Rotation paths and how fast each direction turns (degrees per step)
Each turn is a multiple of 5 degrees from 10 to 175, or 0.
Each row of a path follows its step; steps can be skipped.
Rotation 1:
step 0: [ -3.9 -29.6 -32.4  27.5   1.4  21.8  16.0   6.7 -17.6 -25.1  39.3  -2.3
 -22.0  -9.3 -16.6  20.5  -2.1  11.7  -0.8  29.8 -15.3  16.1  12.9 -22.3
  -6.5  14.3 -12.9 -13.1  15.8 -31.0]
step 1: [  4.1 -13.3 -24.5  36.4   8.0   6.7  27.9  -8.1  -8.1   2.7  24.8  29.4
 -24.4 -19.9   4.5  20.8   4.3   2.9 -10.7  18.0 -39.4  25.3  -7.4 -12.4
  19.1   9.4   0.0 -19.3 -15.6 -23.7]
step 2: [ 17.7 -20.0 -12.7  29.4  23.4  36.3  14.2  -3.2  -7.5 -11.3  26.2 -12.9
 -23.7 -23.6 -16.1  21.4  14.6  -5.8 -28.0  27.4 -37.6   1.2   8.7   9.2
  12.0  20.4   3.6   9.0  -2.0 -13.3]
step 3: [  9.7 -28.1 -28.9  52.7  20.6   3.5   3.8 -24.6   3.0  17.0  12.4   3.2
 -17.2 -21.7 -17.0  13.1  23.4 -30.2   6.8  13.2 -25.4   6.0   5.1   5.6
  19.2   4.0  26.0 -10.1 -14.8 -10.7]
step 4: [ -5.6 -36.4 -25.4  51.1  28.4   6.9  -0.5   4.2  -7.6   0.8  19.6 -26.3
  -8.9 -34.4 -19.7 -17.5   7.9 -11.6 -17.1  13.1 -17.1 -17.4  13.0  -5.9
  16.5  -6.5   2.2   9.3  18.6 -11.8]
step 6: [  1.6  -9.2 -20.7  36.0  29.9  -3.8  43.0  -4.2 -22.2 -25.2  -7.2  -7.6
 -32.7 -43.4 -11.0 -18.9  -7.0   3.4  -7.3  -7.5 -11.3  -5.1   8.3  -7.1
  12.8   7.2  -2.7  17.7  22.0 -10.7]
step 7: [ -7.0 -26.6  -7.6  42.6  14.3   5.8  37.8 -12.1  -4.9 -38.4 -16.4   9.8
 -35.2 -28.2 -25.2  15.6  13.9  -8.9  25.3   6.1   4.5   5.7  12.6  -5.7
 -15.5  15.2   7.4  -5.0   1.4 -13.0]
step 8: [ -2.4 -24.6  -8.4  32.4  15.6  23.4  42.0   3.0  14.1  -8.2   1.9  20.7
 -40.4 -29.4 -30.6  -9.4   0.0  26.9   0.3   1.8  -2.9 -10.6  18.4 -25.2
  15.0  -3.0  16.0 -13.5   9.5 -13.8]
step 9: [-29.0 -31.3  12.8  42.2  -1.8  23.4  25.3   8.9  18.5 -30.3  16.1  18.7
 -32.5 -19.1 -12.9   9.8  23.0  -1.4  -2.7  16.7 -18.0 -20.8   6.4  -9.2
  -6.4  -3.2   0.2  -6.3 -19.3 -16.2]
step 10: [ -1.8  -1.1  -4.6  32.4   0.0  11.9  39.9  -0.4  24.5  -1.6  28.0  16.8
 -36.8 -26.5  -3.1 -23.7  21.5   1.5  -6.3  -1.4 -30.3 -28.7   8.1  -3.0
  20.5   9.0  26.7  14.0 -18.5 -10.4]
step 11: [ -5.7 -16.4   5.8  45.5  12.7  19.4  26.2   7.4  32.3 -17.5   9.0 -20.6
  -6.5 -42.4  -1.3  -2.8  29.2 -14.4   4.6  -3.5 -21.2 -16.3  11.1  22.8
  -7.2  -2.3  10.8  22.7 -26.4  -3.8]
Speeds:
[  1.8   0.6   0.7   0.3  -8.2  10.5  14.8  -9.3   9.3  -3.2  -1.5  11.3
   7.1   8.4   0.1   4.9   1.0   7.4   0.1   5.9  -5.4  -6.8   6.0  -5.4
   2.3  10.6 -16.9 -13.8   5.1   5.3]
45
[  8.9  12.4   4.5   2.9   3.5  -0.6  13.0   0.0  -4.0   4.1  -2.0  -3.5
   6.9 -16.5  14.3  -2.6   2.5   7.7  -1.6   7.4   4.6  14.1  -1.1   5.3
 -14.6   8.8  -0.7  -2.1  -2.1  -6.3]
70
[-16.5  -5.2   4.1   5.4  -0.8  -3.3 -10.1   7.6   1.9  10.0   7.5   2.9
   6.0  -4.2   2.3  -7.4  -1.0   6.1  -3.9  10.0   7.4  -0.7   0.1 -15.2
  -4.0  -9.5  -4.8 -15.0   4.9 -11.0]
85
[  4.7   3.6   8.2   1.1  -9.6  -1.3 -15.1   1.6  -7.7   5.0  -2.6   9.5
  12.2  -2.6  -9.4   1.7   6.4   8.5  -5.6 -16.7   5.9   1.7  -5.4  -8.7
  -3.9  12.2  -5.4   8.5  -2.5   6.7]
0
[  5.6   0.2 -19.2  -1.8  -2.4   2.4  -4.3 -11.8 -12.5   0.1  -0.7   1.2
   8.8   6.4  -0.4  11.6   0.5  -2.9 -15.0   6.0  -7.6  11.7   4.2  -8.5
  -4.6  -9.1   2.7   3.1   5.6  -7.2]
10
